In the data rows, zero lies at 4.5, halfway between 4 and 5.
Every row has a hidden score from 0 to 40. What is each row's score? 20 is about the middle. The score is a weighted sum of the row's numbers plus the product of two more (or one squared), each taken from its middle value.
[4 3 2 7 4 4 6 2 4 3 5 2 3 6 4 4 7 3 4 5 3 4 9 4] >> 19
[4 3 2 8 5 6 7 3 8 3 4 2 3 3 4 6 4 3 3 5 6 4 7 3] >> 25
[3 3 4 4 5 6 7 3 6 3 3 3 3 4 3 7 8 4 4 6 6 6 4 4] >> 20
[3 3 3 4 5 4 5 2 6 3 3 2 3 4 4 6 8 4 4 5 3 8 5 3] >> 20
[3 3 2 4 4 4 7 3 5 4 4 2 3 3 4 6 6 4 4 6 6 3 4 4] >> 27
[2 5 4 4 7 5 5 4 7 2 5 4 3 6 4 5 4 3 3 6 6 5 8 2] >> 18
[3 3 2 7 4 3 6 3 8 3 3 2 3 5 4 5 3 4 4 4 5 5 7 4] >> 19
[2 3 3 8 5 4 6 3 8 2 3 3 3 4 4 6 8 4 5 8 6 4 5 3] >> 15
[3 5 3 6 5 3 6 5 7 4 4 3 2 4 4 6 6 5 6 5 4 6 5 4] >> 19
[3 4 3 7 5 3 7 4 5 3 5 3 3 6 3 6 4 2 4 7 6 7 6 3] >> 16
[2 4 4 7 4 4 4 3 7 4 5 3 4 4 3 3 6 3 3 4 6 5 5 4] >> 24
[4 3 3 8 4 2 5 3 6 2 4 3 3 4 4 3 4 4 3 5 5 5 6 4] >> 21
[3 4 3 6 4 2 5 2 7 5 3 3 3 5 4 5 8 4 6 6 4 7 8 2] >> 16
[3 3 3 5 6 3 5 3 6 2 3 2 3 6 5 6 7 2 4 4 6 8 6 3] >> 11
[2 3 3 6 4 4 7 3 5 3 3 3 3 5 4 6 7 3 3 6 5 9 4 4] >> 12
[2 3 3 6 4 4 5 4 8 4 4 3 3 5 4 3 8 3 5 4 5 5 5 4] >> 19
[2 3 3 5 5 3 6 4 4 4 3 4 3 6 4 4 4 4 4 6 5 4 6 3] >> 15
[3 3 3 4 6 3 7 3 8 3 4 3 3 6 4 4 6 3 4 9 5 6 5 4] >> 6
[2 4 3 6 5 4 6 4 6 3 5 3 4 7 4 6 5 3 3 8 4 6 5 3] >> 14
[4 3 3 4 4 4 4 4 6 4 6 3 3 3 3 6 7 4 4 5 3 5 4 4] >> 29
[3 3 3 5 5 4 7 3 5 4 5 4 3 4 4 4 4 5 6 8 4 5 6 3] >> 13
[2 3 3 7 5 4 9 4 5 4 5 3 3 4 4 6 7 3 3 6 7 5 7 4] >> 13
[2 3 3 7 5 3 6 3 6 3 6 3 2 5 3 5 3 3 2 7 4 7 3 3] >> 21
[4 4 3 5 5 3 5 3 7 3 4 3 3 3 4 4 4 3 5 7 6 6 8 4] >> 18
[3 4 3 4 6 3 6 2 6 3 3 5 5 4 3 5 5 6 4 4 3 6 8 3] >> 22
[5 4 4 5 5 4 6 3 5 4 3 3 4 3 4 3 5 8 3 6 3 7 5 3] >> 14
[4 4 4 3 4 2 6 3 5 4 4 5 3 3 3 4 5 5 5 5 3 8 6 3] >> 19
[4 3 4 7 5 2 3 3 4 2 3 3 2 5 3 4 5 6 5 5 4 6 9 5] >> 11
[4 5 3 5 7 3 6 4 6 2 6 3 3 7 3 4 9 3 6 5 6 6 8 3] >> 13
[2 4 4 6 6 4 6 4 5 4 4 2 2 6 4 5 4 3 4 7 4 6 7 2] >> 13
[3 4 3 6 3 5 5 3 6 3 4 2 3 5 4 6 3 4 4 7 6 5 8 4] >> 31
[2 4 3 5 4 3 6 2 5 4 4 3 2 4 4 4 4 5 4 6 3 6 8 4] >> 16
[3 3 3 6 5 4 4 2 5 3 4 4 4 6 4 4 5 2 3 6 5 6 5 4] >> 18
[3 5 2 5 6 5 6 2 8 3 5 3 4 8 4 8 4 3 4 3 4 7 8 5] >> 12
[3 4 4 4 5 5 5 4 7 3 5 3 3 4 4 5 6 3 5 4 5 7 7 4] >> 16
[4 4 3 6 5 3 7 3 7 3 5 3 2 2 3 6 6 4 3 5 3 8 6 4] >> 26
[4 3 3 5 5 3 5 4 7 3 4 4 5 5 4 3 6 4 4 5 5 6 6 5] >> 11
[4 3 3 4 4 3 7 3 3 2 4 3 2 3 4 5 7 8 6 4 3 7 5 3] >> 19
[4 4 4 6 4 3 3 2 4 3 5 3 3 3 4 5 6 5 6 5 4 6 5 5] >> 25
[3 3 4 5 3 3 3 3 4 4 3 4 4 2 3 4 4 3 7 4 6 5 3 4] >> 31
[3 3 4 5 4 3 2 2 4 4 5 5 4 2 4 3 4 5 6 4 3 5 3 4] >> 27
[8 4 4 5 5 3 5 4 3 6 4 5 4 3 4 6 4 3 3 4 3 5 2 6] >> 35
[5 5 5 4 5 3 2 7 5 8 3 4 6 5 5 6 3 4 4 7 4 3 3 6] >> 21
[9 5 7 5 9 6 2 4 3 7 5 6 5 5 5 9 4 2 3 3 3 3 3 6] >> 20
[4 5 4 4 4 4 4 4 3 8 4 4 5 5 5 4 3 5 3 5 3 3 3 6] >> 25
[4 3 3 5 3 3 5 6 3 9 3 4 5 5 4 6 5 3 3 5 4 7 3 5] >> 16
[4 3 4 4 5 2 3 4 3 4 3 6 4 5 3 3 4 5 4 6 4 4 3 5] >> 22
[3 4 2 3 4 4 5 4 3 4 3 3 3 4 4 4 6 5 6 5 5 5 6 5] >> 20
[3 4 3 4 6 3 6 3 5 5 6 4 4 3 5 4 4 3 4 3 7 5 6 3] >> 25
[6 3 4 3 6 3 4 4 3 3 5 3 3 2 5 5 5 4 4 5 7 4 6 6] >> 28
[4 5 4 4 4 4 3 5 4 3 3 3 4 3 4 3 3 5 7 8 3 3 5 3] >> 25
[3 4 4 3 3 2 4 3 4 6 4 5 6 4 3 3 4 3 5 6 4 4 3 4] >> 29
[4 4 3 5 4 4 4 5 3 7 3 5 3 2 5 3 5 6 4 6 4 4 3 4] >> 26
[4 3 4 4 5 4 3 7 4 7 4 5 4 5 3 6 3 4 4 5 5 3 4 5] >> 22
[3 4 6 2 4 4 3 5 3 8 5 5 4 5 5 4 4 4 3 5 6 5 3 6] >> 19
[3 5 4 4 4 7 4 4 3 5 6 4 5 4 5 4 3 4 3 6 7 4 4 6] >> 21
[4 5 3 4 3 4 4 7 4 3 6 4 6 5 4 4 3 4 4 5 6 3 3 4] >> 19
[5 6 6 2 3 8 6 5 4 4 9 5 7 6 5 4 3 4 4 2 5 3 3 6] >> 19
[6 9 6 3 4 6 4 6 5 3 9 4 7 4 5 3 3 3 5 3 5 2 4 4] >> 8
[6 9 8 4 4 6 2 8 2 7 9 6 9 4 7 4 4 3 4 7 5 4 4 6] >> 21
[7 8 5 3 4 6 3 7 2 4 9 5 5 3 7 3 2 4 5 8 9 4 5 4] >> 21
[4 5 7 3 4 6 4 6 3 3 6 5 6 4 5 3 2 3 4 6 9 3 3 2] >> 19
[4 9 9 4 4 5 4 8 2 2 9 6 7 4 5 3 3 2 5 5 8 3 3 5] >> 6
[5 9 6 3 4 5 4 6 3 5 8 5 5 6 4 4 3 3 4 3 4 3 4 3] >> 17
[6 9 6 4 3 6 5 6 4 3 8 6 6 5 4 5 4 4 5 5 4 3 4 5] >> 19
[5 8 6 3 3 6 2 5 2 4 9 4 6 5 4 3 3 5 4 4 6 3 4 5] >> 21
[4 6 7 2 3 7 3 4 2 4 5 5 5 5 6 3 4 3 6 4 3 3 3 5] >> 9
[4 5 5 2 2 5 4 5 2 4 6 4 7 5 5 3 6 3 7 3 4 2 6 5] >> 20
[6 9 4 3 5 6 5 6 5 2 9 5 5 7 5 4 3 4 3 3 4 3 6 4] >> 25
[4 5 5 3 3 6 3 8 3 4 5 5 5 5 5 3 8 5 7 3 4 3 7 3] >> 8
[5 6 7 3 3 5 4 5 3 3 6 5 5 5 4 3 6 7 4 3 4 3 6 3] >> 17
[6 8 5 3 4 5 5 6 3 4 7 5 7 6 4 3 4 5 4 3 3 3 5 4] >> 23
[5 8 5 3 3 4 4 6 2 6 9 4 7 5 6 6 3 3 4 5 4 3 3 4] >> 23
[5 9 6 3 4 5 4 5 2 3 9 4 8 5 6 3 3 3 4 3 6 2 3 4] >> 9
[7 8 7 2 3 4 4 7 3 4 9 7 9 6 5 3 4 4 2 6 5 3 3 3] >> 26
[8 9 4 3 4 4 3 7 4 3 9 4 8 5 5 4 3 2 3 3 6 2 3 3] >> 12
[5 6 5 3 2 6 4 4 5 4 7 7 7 5 5 4 3 2 3 4 4 2 4 4] >> 21
[5 5 5 2 3 6 4 5 3 5 6 7 5 6 4 3 6 6 6 5 4 3 5 6] >> 19
[5 7 6 3 2 8 5 4 2 5 4 5 5 7 4 4 6 6 5 2 5 4 4 4] >> 17
[3 8 3 4 3 6 5 4 3 6 6 5 4 6 4 4 4 3 4 5 3 4 5 4] >> 28
[3 7 7 3 3 6 5 6 4 3 8 6 6 5 5 4 2 4 4 4 5 3 5 3] >> 14
[5 5 5 3 6 5 4 4 3 5 3 8 3 7 3 3 2 3 2 6 4 5 5 4] >> 18
[4 4 5 4 5 5 5 7 2 4 5 7 6 9 5 5 3 4 6 9 7 5 4 4] >> 2
[4 9 5 5 4 5 7 5 3 3 9 5 4 5 4 3 4 2 2 4 3 4 4 4] >> 26
[3 9 6 2 3 5 3 5 3 3 9 6 7 5 4 4 2 4 4 2 4 2 4 4] >> 17
[5 6 4 2 3 5 3 6 3 4 5 6 4 5 5 3 3 4 5 3 4 3 6 5] >> 20
[4 8 5 2 3 7 3 4 3 3 7 5 4 4 5 3 5 4 4 3 5 4 6 6] >> 19
[4 9 5 3 4 5 4 6 3 3 8 6 6 5 4 3 4 4 3 3 3 3 5 4] >> 32
[3 8 4 4 4 4 2 8 4 2 4 4 3 9 4 3 3 3 3 5 5 5 3 4] >> 7
[3 3 5 3 5 4 3 7 3 4 3 4 5 6 4 5 3 4 5 5 5 5 3 5] >> 16
[4 4 6 4 4 5 2 6 4 6 4 4 7 4 5 3 2 3 3 5 5 5 3 4] >> 17
[7 4 4 4 5 4 4 5 3 7 3 5 6 4 4 6 3 3 4 5 5 2 2 6] >> 36
[3 3 3 4 4 5 4 6 3 8 3 7 6 6 3 4 5 3 4 3 6 4 3 3] >> 21
[3 3 5 4 4 7 3 5 4 8 3 7 9 6 5 3 3 9 5 3 6 3 3 4] >> 9
[3 5 4 3 4 5 3 5 2 8 4 4 6 5 3 4 4 5 3 3 4 4 2 3] >> 25
[5 4 8 4 3 4 3 4 3 7 5 3 6 5 4 5 5 4 4 6 3 4 3 6] >> 34
[4 4 5 3 4 6 3 8 2 5 3 4 5 5 5 4 3 4 2 4 8 3 3 4] >> 11
[5 4 4 3 3 7 2 5 3 5 4 5 5 5 5 3 4 2 4 4 9 4 3 8] >> 23
[5 3 4 4 2 8 3 5 5 4 3 6 5 5 5 3 4 5 3 4 7 3 4 6] >> 18
[5 3 4 4 3 4 4 6 3 8 4 5 6 5 4 4 6 7 3 3 6 3 2 7] >> 20
[4 3 3 4 4 4 4 4 3 6 3 8 7 4 5 4 3 6 4 5 5 2 4 6] >> 22
[4 4 3 4 3 5 4 6 3 5 3 5 4 5 5 5 4 4 3 5 5 5 2 4] >> 17
[4 3 5 3 4 5 6 4 4 5 3 4 5 4 4 3 4 4 3 4 5 4 3 7] >> 25
[6 3 6 4 3 7 3 7 4 5 4 5 4 5 4 4 5 7 2 3 7 3 2 4] >> 12
[4 4 6 3 2 8 4 4 5 7 4 5 5 5 4 3 5 5 3 3 9 3 3 6] >> 21
[4 3 7 5 2 6 3 6 5 6 3 8 6 4 6 3 3 6 5 3 7 3 3 7] >> 12
[3 4 8 3 2 6 3 8 3 5 4 4 4 5 5 4 6 7 3 2 9 4 3 4] >> 2
[4 4 4 4 3 8 3 7 2 4 3 5 5 5 4 5 5 4 5 4 6 3 4 6] >> 15
[5 3 4 4 4 5 4 7 4 6 3 5 6 3 4 4 5 7 6 5 9 3 3 4] >> 17
[6 3 7 3 3 9 3 5 4 6 3 4 5 6 4 4 5 5 3 3 8 5 3 6] >> 31
[4 4 6 4 3 5 3 7 3 8 4 4 6 5 3 3 5 7 4 3 9 3 4 7] >> 15
[5 3 5 4 3 7 4 7 2 3 3 5 5 7 4 3 5 6 3 2 5 3 3 8] >> 17
[5 4 5 3 3 8 4 7 3 9 4 5 8 2 4 4 3 7 3 3 7 4 3 5] >> 20
[5 4 4 3 3 6 2 8 3 6 4 4 6 3 5 5 5 6 4 4 8 2 3 6] >> 13
[3 3 5 5 3 7 3 9 5 5 3 5 8 5 4 6 5 5 3 3 7 3 4 8] >> 9
[4 4 4 3 3 4 3 7 7 5 3 3 7 4 4 3 3 7 3 3 5 3 3 6] >> 19
[4 5 6 4 3 5 4 6 3 5 3 3 5 4 4 5 3 6 3 2 6 3 2 5] >> 19
[5 4 5 3 3 5 3 5 5 8 3 7 5 4 5 4 6 7 3 3 8 4 3 6] >> 24
[6 5 5 6 3 3 9 4 4 4 4 3 5 6 4 3 6 4 5 3 2 5 4 2] >> 26
[5 4 4 6 3 3 9 3 8 3 5 6 5 4 4 5 5 7 4 4 2 5 5 3] >> 20
[7 5 3 5 3 3 9 2 9 3 5 8 2 4 3 3 6 8 5 3 2 6 7 4] >> 20
[5 4 6 4 4 2 7 3 6 4 4 6 5 6 4 3 4 5 5 3 3 6 5 3] >> 10
[6 5 5 5 3 3 7 4 5 4 4 5 4 4 4 3 4 8 5 3 3 7 3 3] >> 17
[4 4 3 6 5 3 3 4 7 4 4 3 4 2 5 3 4 5 6 5 2 5 9 3] >> 24
[2 3 4 4 5 5 4 2 5 3 5 4 4 3 5 3 6 5 5 5 4 5 6 3] >> 22
[5 5 3 6 2 3 4 4 7 4 4 5 4 4 3 3 3 9 5 3 3 7 5 3] >> 22
[4 4 3 6 4 3 7 3 4 4 5 4 3 6 5 3 5 7 9 2 3 4 4 3] >> 14
[6 4 4 4 2 4 8 4 6 6 4 5 5 3 3 4 6 5 6 3 2 5 5 4] >> 26
[6 5 5 4 4 3 9 2 6 4 3 8 2 7 3 3 7 9 2 4 2 6 4 2] >> 19
[6 6 4 6 3 2 6 3 6 4 3 7 4 5 4 3 4 6 8 3 2 5 4 2] >> 21
[5 5 4 6 4 3 9 3 8 4 4 3 3 5 4 3 4 6 5 3 2 5 5 3] >> 17
[9 3 4 6 3 4 9 3 6 4 3 8 3 3 4 3 6 8 5 4 3 6 3 2] >> 20
[5 6 3 5 3 4 9 3 6 4 5 9 3 6 3 3 5 6 6 3 3 6 4 3] >> 21
[6 5 4 4 3 4 8 3 5 5 5 5 3 4 3 3 3 6 8 3 2 4 4 3] >> 35
[5 4 5 3 4 5 7 3 7 5 6 4 3 5 3 5 5 7 5 5 4 5 4 4] >> 20
[6 7 5 6 5 2 9 2 4 5 3 5 5 4 3 3 5 9 6 4 3 7 4 3] >> 7
[5 5 4 4 3 3 8 3 5 5 4 6 4 4 4 4 4 7 5 3 3 5 4 3] >> 23
[5 5 5 7 4 3 8 4 5 3 3 3 3 4 5 4 4 6 5 3 4 6 7 2] >> 19
[4 3 4 4 4 3 4 4 5 3 5 4 2 3 5 5 6 6 6 3 5 3 3 3] >> 12
[5 4 6 4 3 4 6 4 4 6 6 5 5 3 5 3 7 4 5 5 4 4 9 3] >> 18
[5 5 3 6 2 3 3 4 5 3 7 3 3 3 4 5 6 5 4 6 3 5 5 3] >> 30
[4 4 5 5 5 4 4 3 5 4 6 4 3 4 5 5 5 3 3 6 3 4 5 3] >> 24
[5 3 4 4 4 4 3 5 5 5 5 5 6 3 4 4 5 3 4 6 4 3 5 3] >> 26
[3 5 3 6 4 4 3 3 5 5 5 4 3 3 3 5 5 7 5 5 3 8 7 5] >> 25
[4 4 4 5 5 3 3 4 3 3 5 4 2 3 4 4 6 5 5 4 4 4 7 4] >> 24
[3 4 4 5 4 5 5 3 5 5 4 4 4 3 4 4 3 3 6 7 5 5 5 5] >> 27
[4 3 4 4 4 3 2 5 7 4 3 5 3 3 4 3 5 4 6 4 3 4 5 3] >> 20
[4 6 4 7 4 3 4 4 5 4 5 5 4 3 5 4 5 3 3 4 4 4 4 4] >> 26
[5 4 4 7 6 3 6 6 8 4 4 4 3 5 5 4 5 4 3 4 3 5 6 2] >> 20
[6 5 4 7 5 5 7 4 7 4 6 5 4 7 5 5 4 5 4 4 3 3 4 2] >> 17
[9 6 3 7 6 4 4 4 9 3 6 3 4 7 6 3 7 3 3 4 3 3 5 2] >> 24
[9 4 4 8 4 4 6 5 8 5 7 5 5 9 6 3 3 2 4 4 3 3 4 2] >> 16
[9 6 4 6 4 6 3 3 8 3 5 7 5 9 4 7 3 3 2 4 4 4 4 3] >> 24
[6 5 2 8 5 7 6 4 8 3 6 4 5 8 6 4 4 3 2 4 2 4 4 2] >> 18
[9 5 3 7 4 6 4 5 8 3 8 6 4 9 7 5 3 2 3 5 3 3 6 2] >> 19
[5 5 4 8 4 4 6 3 7 4 7 5 6 7 4 5 5 3 3 5 3 4 4 3] >> 23
[7 4 4 7 5 6 6 4 6 5 7 7 5 6 4 4 4 5 3 4 3 2 5 2] >> 25
[7 6 4 9 5 6 6 3 9 4 9 4 4 9 6 5 4 2 3 4 3 3 6 2] >> 19
[9 5 3 5 5 6 3 4 9 3 8 5 5 6 5 4 3 4 4 3 3 3 7 3] >> 27
[5 5 6 7 5 6 6 4 9 4 6 5 4 8 5 5 3 3 4 4 4 3 5 3] >> 13
[6 4 3 8 5 6 5 4 7 3 6 3 6 6 5 3 4 4 4 5 4 4 7 2] >> 13
[7 4 4 8 4 5 4 3 9 4 6 4 4 8 5 4 3 3 3 4 3 3 6 2] >> 20
[7 5 5 4 5 5 4 4 7 6 9 5 4 8 7 4 2 3 4 6 4 3 6 3] >> 17
[6 4 3 9 5 4 7 4 7 4 6 4 4 6 4 6 3 4 2 2 2 4 8 2] >> 21
[5 5 5 4 4 3 4 4 9 3 5 3 3 6 4 5 4 4 3 6 4 4 8 4] >> 22
[5 3 3 5 4 4 3 4 6 4 3 7 4 3 4 3 6 3 6 7 6 6 6 3] >> 20
[6 4 6 5 4 3 3 4 5 3 5 5 3 3 4 3 8 5 5 5 5 3 5 2] >> 18
[5 3 4 4 7 4 4 5 5 3 4 5 5 4 5 3 4 5 3 3 3 4 6 4] >> 22
[9 3 3 3 6 2 4 5 8 3 6 4 6 4 5 3 3 3 4 4 4 4 5 3] >> 24
[6 4 7 4 4 4 3 5 7 4 6 4 3 3 4 4 3 3 3 6 5 3 6 3] >> 28
[5 3 4 5 4 4 3 3 5 3 4 3 3 5 5 3 4 6 6 4 3 4 5 2] >> 19
[5 5 4 6 2 3 9 3 6 3 4 3 4 5 3 3 5 5 7 4 3 6 5 3] >> 31
[4 5 3 5 4 4 9 3 8 5 5 5 3 5 4 4 6 7 7 2 2 6 3 3] >> 21
[4 4 3 5 3 3 4 3 6 4 5 2 4 3 5 4 4 6 6 4 5 6 7 4] >> 19
[4 4 4 4 2 4 4 3 5 5 6 3 4 4 4 4 6 7 6 3 2 4 9 2] >> 26
[4 5 3 5 4 3 7 4 5 3 4 7 3 5 4 3 5 7 6 4 3 4 4 3] >> 22
[5 5 3 4 3 3 8 4 8 3 4 4 2 5 4 3 4 5 4 4 3 5 4 3] >> 22
[5 5 3 3 4 2 4 3 5 4 4 4 4 3 4 3 6 4 5 4 3 5 3 3] >> 28
[5 5 3 4 5 5 6 3 7 4 5 3 3 4 5 3 3 4 5 4 3 5 5 2] >> 21
[5 5 3 7 4 5 7 3 5 3 5 4 4 4 3 4 4 5 3 4 4 5 7 3] >> 23
[6 5 5 4 5 4 6 4 5 2 6 3 3 5 5 3 5 4 3 5 3 4 5 3] >> 20
[6 4 3 7 3 5 6 4 5 2 3 3 5 5 4 5 4 5 4 6 4 3 4 2] >> 35
[4 5 3 7 3 3 4 5 4 4 3 3 3 4 5 4 3 5 6 7 5 4 5 4] >> 26
[5 5 5 5 5 4 6 4 4 6 8 5 4 2 4 4 3 2 4 6 3 6 8 3] >> 22
[5 3 4 6 3 3 4 4 5 5 5 5 4 3 4 3 6 3 4 5 4 4 6 3] >> 26
[3 5 3 5 4 5 3 3 5 4 5 3 3 3 5 5 4 5 4 6 3 5 5 4] >> 25
[6 3 3 4 3 4 5 3 3 3 3 5 6 2 4 3 4 5 5 6 4 5 8 3] >> 28
[6 5 5 3 4 4 4 3 3 3 3 5 3 3 4 3 4 4 4 5 4 3 4 4] >> 28
[4 3 4 5 6 4 3 4 4 6 4 4 4 2 5 5 3 4 4 4 5 3 5 3] >> 22
[3 3 3 4 5 4 5 5 3 3 6 4 4 3 6 5 3 3 4 4 8 6 9 5] >> 11
[4 4 5 3 4 4 3 5 3 3 3 3 5 2 6 4 4 5 6 4 5 4 6 3] >> 15
[4 4 5 5 4 5 4 4 4 4 5 3 4 2 4 4 4 5 4 4 5 4 5 5] >> 24
[5 3 3 4 6 2 2 3 5 4 4 3 4 2 3 4 3 5 7 6 3 3 3 5] >> 31
[5 5 2 4 3 3 6 3 5 5 3 5 4 3 4 4 4 6 6 4 3 8 4 2] >> 23
[4 4 3 3 3 3 7 5 6 4 4 3 3 4 3 5 6 5 5 4 3 9 7 5] >> 8
[4 3 2 9 6 4 4 2 8 3 3 2 3 2 4 5 8 4 3 3 6 6 5 3] >> 25
[2 3 3 3 3 3 6 3 6 3 3 3 4 3 4 3 6 3 4 5 4 6 6 3] >> 22
[3 3 4 6 3 4 7 3 5 3 4 3 3 4 4 3 5 5 3 3 4 7 7 4] >> 12
[4 3 3 5 3 3 4 3 6 4 3 3 5 3 3 4 8 6 4 5 4 6 7 4] >> 23
[3 3 3 6 6 4 4 4 6 3 3 3 3 4 4 4 7 4 5 4 3 7 4 3] >> 18
[5 3 4 5 7 4 5 2 8 3 5 3 2 3 4 3 5 5 4 4 4 6 5 4] >> 21
[3 3 4 6 4 3 4 4 5 6 4 4 3 4 3 4 5 5 5 4 3 5 6 3] >> 22
